[-24  23 -36  50] >> -36

[[ -9 -30   4   3]
 [ 44  38 -30 -17]] >> 4

[ 97  51 197 194] >> 197

[ 1 21 42 99] >> 42

[76 40 40 22] >> 40

[[  0   9  24  22]
 [-15   5  33  30]
 [-41  -4  49  43]] >> 24

[104  51 214 138] >> 214

[[333 460 231 428]
 [296  46 313 367]
 [859 384 400 474]] >> 231

[38 48 13 76] >> 13
---
Input: 36 1 -24 -39 8
Output: 36
Input: -6 46 -21 17 -32
Output: -6
Input: -3 4 -48 15 -39
Output: -3
Input: -40 2 -21 -19 -3
Output: -40
Input: -2 -9 40 -52 -6
Output: -2
Input: 48 21 -47 14 -43
Output: 48
Input: -3 -22 -42 3 -41
Output: -3
Input: 14 25 9 -21 -42
Output: 14
---
Q:  1  50  25  52  59  76
A: 50

Q: 46  35  77  24
A: 46

Q:
 51   26   71   91
191   94  162  204
200  101  179  209
A: 71

Q:  94  135  198   84  145   55
A: 94

Q:
  80   208     0   231   597   378   -15
 418   593  -710   337  -208   327   115
 167    70   239   252   591   154   -17
A: -17

Q: 2  4  8  1  7  3
A: 3
---
((5310, 2870, 4620, 2759), (6139, 2619, 6955, 2810), (7856, 6725, 6614, 4951))	6614
(580, -299, 334, 375, -660, -27)	334
((5321, 5361, 7456, 5855, 6218, 4756), (1298, 5789, 3145, 7936, 7725, 3622))	3145
((3105, 7339, 8525, 7815), (6097, 7064, 7672, 9367), (4307, 4558, 6883, 6650))	6883
((81, 74, 28, 53, 28, 87), (49, 36, 15, 84, 58, 53), (50, 85, 21, 78, 90, 82))	21
((-438, -20, -464, -99, -402, -2), (-433, -338, 890, -387, -526, 441))	890
(8445, 1804, 6832, 7324, 2926)	6832
---
22,30,-48,44,18,-32
-48,-38,53,-54,1,8
-> -38

-13,-21,-5,51
26,7,-1,-9
-7,-21,-3,50
-> -21

6,-46,-17,-11,3,-3,15 -> -46

7,42,49,18 -> 42

37,-1,-5,32,-1,-41
-16,39,33,-11,39,34
-10,0,30,24,-2,-13
-> 0

-20,-41,-7,-13,0,-9 -> -41

-23,-12,39,-13,-24 -> -12

35,-32,39,22,46 -> -32

15,-26,16,-10,-10,-41,-19 -> -26

-50,-16,-26,25,-18,-2 -> -16
---
3 6 3 1 6
-20 -42 -38 -45 -45
result: 6

1 -7 5 -5 3 0 -43
2 -6 3 -5 2 -9 -42
result: -43

36 -25 54 31 -13 42
-22 33 16 4 5 20
result: 42

-24 27 -52 -1 28 -12
-23 32 34 7 17 -23
result: -12

-46 -1 54 -19 11 -2 -19
-21 -12 -55 -42 11 -2 20
result: -19

11 2 28 14 -46 38 -41
19 35 38 7 27 1 -10
result: -41

-6 -33 -3 29
-3 -19 -12 -40
result: 29
---
-11 22 30 39 -47 15
49 -23 -4 25 36 -17
3 -14 34 16 17 1
value 36

-19 8 7 32 -5 36
-48 27 -21 3 42 -20
value -5

-4 23 3 -48 -45 6
-8 26 4 -45 -44 -1
0 18 7 -45 -41 4
value -44

-7 -13 35 -42 -12 17 48
40 -1 -18 10 -8 -13 3
23 -8 1 -23 -9 -1 -45
value -13

1 1 1 0
-44 19 35 -1
value 1

-23 -1 -21 -9 39
6 -3 -19 2 35
35 25 17 17 -22
value 2

20 37 12 -16 12
-10 10 47 -30 1
7 3 4 -2 4
value -30
---
[-0.023  0.052 -0.002 -0.156  0.140] | -0.156

[[ -4.0   1.9   5.0  -1.8   2.0   2.5   6.7]
 [ -7.0   9.9  10.3 -14.5  11.9  20.9  -4.2]
 [ -9.2   2.4   7.3 -12.0   2.5   0.5  14.6]] | 2.5

[[-0.01  0.10 -0.02 -0.13 -0.03  0.00]
 [ 0.07  0.17  0.19 -0.05 -0.06  0.06]
 [ 0.07  0.05  0.04  0.00  0.07  0.05]] | -0.03

[-105.2  127.8  -47.2 -140.3 -152.0] | -140.3

[[-0.16 -0.22 -0.21  0.12]
 [ 0.05 -0.08 -0.21  0.19]
 [ 0.09 -0.02 -0.15  0.08]] | -0.21

[ -5.25 -13.62  10.69  -8.51] | 10.69

[ -3.28  -7.00 -14.66  13.46] | -14.66

[[ 12.9  -6.9  -3.5  -3.4   0.2]
 [-16.5  21.3 -19.0  -3.5  14.4]
 [ -6.4  -7.2  -2.7  14.9  -0.1]] | -3.4

[[ -89.6  -37.5   49.3 -166.2]
 [-208.1  136.2 -185.9  115.7]] | 49.3
